Read these off the array that follows.
1) Read off the first entry in reading order.
2) Read off the second largest entry.
3) Read off the entry just right of 1.85.
4) Read off the entry just right of 0.39.
5) Read off the entry just right of the centre entry.
6) Read off the entry just left of -1.38.
[[-3.35  2.45  2.32 -5.21  0.69  3.33 -4.52 -5.77  3.03  0.67 -5.37  4.72
  -4.88 -5.18  0.73]
 [-1.17  0.64 -1.21 -0.37 -0.32  1.40  0.61  0.88  3.36 -0.89  1.24 -0.01
  -3.12  0.81  1.78]
 [-1.62 -0.85  2.46 -4.43  1.43 -0.86 -3.33 -4.37  1.53  1.67 -5.05  2.07
  -3.44 -3.03 -2.35]
 [ 1.70 -1.28  0.78  3.45  1.20 -3.60  1.30  3.57 -3.15  0.43  4.52 -2.93
   2.85  2.69 -0.97]
 [ 0.62 -1.26  0.50 -1.63  0.56 -1.21 -0.94 -0.70  0.38  0.23 -1.38 -1.10
  -0.59 -0.28 -1.22]
 [-6.35 -5.08  3.27 -2.12  2.66 -4.56 -1.77 -3.11 -0.61  1.72 -2.81 -1.49
  -3.73 -3.42 -4.80]
 [ 0.60  0.10  0.09  0.69  0.84 -0.82  0.46  0.64 -0.07 -0.31  0.79 -0.89
  -0.09  0.52  0.26]
 [ 0.71  0.87  1.35 -0.98  0.84  0.32 -1.98 -1.45 -1.37 -0.22 -1.14  0.00
   0.98 -1.98  0.20]
 [ 3.18  0.36  0.74  0.30 -0.09 -0.92 -0.41  0.61 -2.90  0.17  0.17 -1.54
   3.73  0.54 -0.53]
 [ 1.30 -3.37  2.05  0.39  1.15 -4.87 -0.56  0.97 -3.05  1.85  0.76 -2.68
   2.38  0.84 -3.96]
 [-4.19 -2.61 -0.86  1.32  0.59 -1.10  2.02 -0.38  1.18 -0.67 -0.09 -1.16
  -2.08 -1.61 -0.99]]
1) -3.35
2) 4.52
3) 0.76
4) 1.15
5) -0.61
6) 0.23

x =
[[ 3.18 -5.61 -4.33 -1.33  4.08 -5.89  5.71]
 [ 5.81 -5.86 -7.48 -3.61  5.45  1.47  6.88]
 [ 0.04  3.79  1.91 -3.84 -5.33 -4.78 -1.45]
 [-0.95 -1.34  6.44  6.42  6.48  0.48  2.35]
 [-3.72  4.57  1.67 -0.32 -1.72 -4.23 -2.16]
 [ 7.26 -6.27 -8.32  0.87  0.59  5.89  5.56]
 [-6.82 -0.40  5.45  7.16  2.11  3.44  0.93]
 [-2.92 -3.38  5.34  5.33  5.68 -2.09 -1.71]
 [ 0.28  3.16 -1.56 -1.88 -4.90  4.00 -5.56]
 [-3.52  4.57  3.51 -2.98 -5.29 -1.91 -2.56]
 [ 2.01 -5.35  4.87  6.86  7.78 -1.41  0.44]
 [ 1.32  2.28 -2.94 -4.02 -5.66  1.85  3.77]
 [ 0.85 -0.16  4.73  1.69  4.13 -5.15  5.62]]
Counting starts at 0.
Give the entry just left of -5.56.
Answer: 4.00
Give the entry in the top-right corner.
Answer: 5.71
Give the entry at row 1, column 0.
Answer: 5.81
Give the entry in row 0 and column 1.
Answer: -5.61
Give the median entry.
Answer: 0.48
The entry directly above 6.42: -3.84
Give the entry at row 0, column 2.
Answer: -4.33
The entry just right of 6.42 is 6.48
Give the maximum.
Answer: 7.78
The entry directly above -5.35 -> 4.57
Give the bottom-left entry.
Answer: 0.85
The entry at row 0, column 0 is 3.18
Give the entry in row 2 and column 2.
Answer: 1.91
Give the entry directly above -3.61.
Answer: -1.33
The entry just left of the smallest entry -> -6.27
The entry directly below 5.71 -> 6.88
The entry just left of 1.67 is 4.57
The entry just left of -4.90 -> -1.88
Give the smallest entry.
Answer: -8.32
Give the entry directly below 0.93.
Answer: -1.71
Give the entry just right of -1.41.
Answer: 0.44
The entry directly above the centre entry is 0.87
Give the entry directly below the smallest entry.
Answer: 5.45
The entry in row 2 and column 1 is 3.79
The entry just right of 0.59 -> 5.89
Give the entry at row 2, column 0.
Answer: 0.04
Give the entry directly below 0.04.
Answer: -0.95
Give the entry directly above -3.52.
Answer: 0.28
The entry just right of -2.98 -> -5.29
Give the entry directly below 3.44.
Answer: -2.09
